The same turns and mirrors carry the whole set onto itself and the rows of a family onto each other. Which other rows belong to the same family as each row named below? List them in the order they appear above.
These 40 rows form 8 families of 5 rows each.
delag: [ -1.0 -20.8 -38.3  15.1 -17.2  10.9  -4.6  38.7  -9.3  14.9 -14.0  10.3
  22.2]
kot: [ -2.4  18.7 -39.3  -5.9  -9.8  28.0  17.9 -12.0   1.0   5.3  46.0  11.2
 -14.3]
lafal: [  8.5 -13.2  -3.4  -2.4 -28.7  31.8   8.8  12.5  -0.5  21.4 -26.0  22.9
  27.2]
fifin: [-12.2  12.4 -14.2  22.7  -7.9  17.0  16.6 -31.4  -8.3  -1.7  47.4  23.8
 -13.6]
zuki: [ 27.2   2.3  -8.2  25.8  27.1 -32.8   2.8  16.8  24.7  11.5  10.0 -30.7
  11.0]
zozo: [-13.8  -1.5 -11.7  10.1 -37.5  34.2  26.3  26.4  -4.0   8.8 -14.7   1.9
  24.8]
Puf: [-16.6 -38.6   4.3 -18.5   6.9  -0.2 -23.7  -8.8   5.0 -16.1 -10.5 -19.8
  -7.9]
bep: [-28.6   5.2  -1.3   6.9  22.9   1.1  16.4 -18.4 -11.9  -0.9  39.0 -29.1
  42.6]
karo: [ 14.5  41.2 -18.7  -7.0 -11.6  30.5  -0.7 -13.5  -8.9   5.7  38.5  20.0
   2.7]
gufa: [ -1.8 -20.9  21.1  15.9 -20.6  -4.5 -10.1 -31.8   6.7 -14.0 -27.5   4.0
  -2.3]
dapet: [ 22.0   1.5 -11.7  39.2  14.9 -32.3 -11.2   0.5  16.9  16.5  12.3 -37.9
   2.4]
buf: [-19.3  16.2  -4.2  -0.4  31.8   0.6   2.4  -2.6  -0.8  -5.1  38.7 -22.0
  47.6]
Difin: [ -5.9 -31.7  11.8   2.2 -36.3   5.7 -25.7  -1.5  20.0 -15.9  10.1  -9.3
 -19.2]
taru: [ 35.4  25.0  11.1  17.5  28.8 -24.7  -7.8   1.8  10.5   8.9   7.8 -28.1
  16.4]
zav: [  7.2 -29.1   6.3   0.1 -25.1 -12.8 -32.5 -18.1  20.3 -14.5  -7.8 -15.3
  -6.9]
Sis: [-36.3 -15.7 -12.4  -4.8  27.8  10.7   2.6  16.4 -19.1  -3.4  23.3 -11.4
  42.4]
refe: [-12.5  -9.6 -37.6  -8.4   3.1  26.1  11.8 -16.2  -6.2   8.5  22.9  -2.7
 -38.2]
besun: [  5.8 -41.8  22.7   8.8  -5.6   6.7 -34.1 -19.2   7.3 -14.0  -2.5 -13.1
  -7.4]
bef: [  5.9   3.9 -20.7  -4.5  -5.4  37.0  13.9  -7.5   1.6  23.6  49.6  26.4
 -11.9]
donit: [ -9.7  27.5 -34.6  -4.1  -6.4  32.4  19.5 -29.0  -3.3  10.1  32.0  -4.3
 -11.2]
zed: [-36.0 -10.8  17.2  19.2   9.3  -0.4  12.5  -1.8  -7.8  -2.2  37.0 -37.8
  30.1]
vemu: [ 29.3  -8.6  10.4  20.3  36.3 -19.0   5.9  19.1  21.3  28.6  15.4 -17.4
  12.7]
faz: [ -6.8  13.2 -20.2  -2.5  -0.3  26.0  22.0  11.6  11.8   1.7  54.7   1.0
 -23.6]
ridi: [  2.5  -0.3 -26.0  -0.2 -39.9  22.6   7.3  15.0  -0.6   4.7 -23.5  14.5
  30.3]
sok: [-23.0  -8.2   9.8  15.5  28.0  25.8  15.1  -7.8 -22.2   1.4  27.9 -16.8
  44.7]
Zoduz: [ -7.0  31.6   6.1  14.1  15.3   5.7   5.1 -30.4 -21.6   6.6  39.6 -22.1
  33.4]
Sul: [ 34.7  -6.7  -5.3  31.4  41.0  -8.4   5.0  20.2  16.7  16.0  17.8 -19.1
  -5.4]
dubiz: [ 13.0 -41.4  23.1   7.1 -17.4  -3.7 -29.6 -18.5  18.0   8.4  -0.9  -5.0
  -9.7]
fel: [-17.0  15.5  18.0  13.6  37.2  -1.7  29.9 -10.4  -5.0  -7.3  12.7  -5.8
  38.9]
Mina: [ 11.1  12.0 -14.2   5.3 -17.5  19.6   9.9  21.6   7.1  -4.7 -13.7  43.7
  20.3]
pufig: [ 27.9  -0.7   4.1  38.2  20.3 -34.1  -7.5   9.6  23.5  -0.3  22.4   2.9
  -3.6]
mifi: [-23.7  -8.3  17.0   8.4  24.7  15.6  20.1 -20.7 -12.8  20.1  39.3 -16.6
  36.0]
legid: [ 29.6  -0.8  15.9  11.9 -22.5 -13.4 -42.0 -19.3   8.0  -5.2  -4.9  -9.8
   2.1]
Naz: [ 19.3  20.5  -4.7   0.8 -38.1  24.5  -7.2  -7.7 -10.0   6.4 -27.2  11.3
  22.8]
sori: [  7.3 -14.0   5.0 -12.3 -16.4  -2.7 -30.2 -15.0  22.9 -14.6 -26.2 -18.2
   0.8]
donul: [ 21.2  -3.8   1.8  23.1  12.7 -16.3  11.9  39.9  30.2   9.3  -2.6 -29.9
  -4.1]
Vuz: [  6.0  -1.0 -22.0   0.1  -1.2  45.0   7.2 -14.3  -2.4   3.1  45.1  18.0
 -26.8]
kosel: [ 17.4 -13.1 -15.7  14.7 -19.4  35.0   5.4  27.1  -5.8  11.8 -27.4  16.9
  25.5]
puda: [  5.8   4.4 -34.6   7.5 -43.0  22.0 -12.8  16.4   1.2   7.5  -6.4  21.1
  28.0]
fem: [ 12.1 -14.0 -32.2  34.0  25.3 -19.0   4.3  18.9   2.3  22.7  16.0 -25.1
 -17.3]

Same family as ridi: kot, zuki, bep, zav
Same family as besun: sok, Sul, Vuz, kosel
Same family as Naz: karo, taru, Zoduz, legid
Same family as gufa: fifin, fel, Mina, pufig
Same family as lafal: bef, vemu, dubiz, mifi
Same family as Sis: delag, Puf, refe, fem

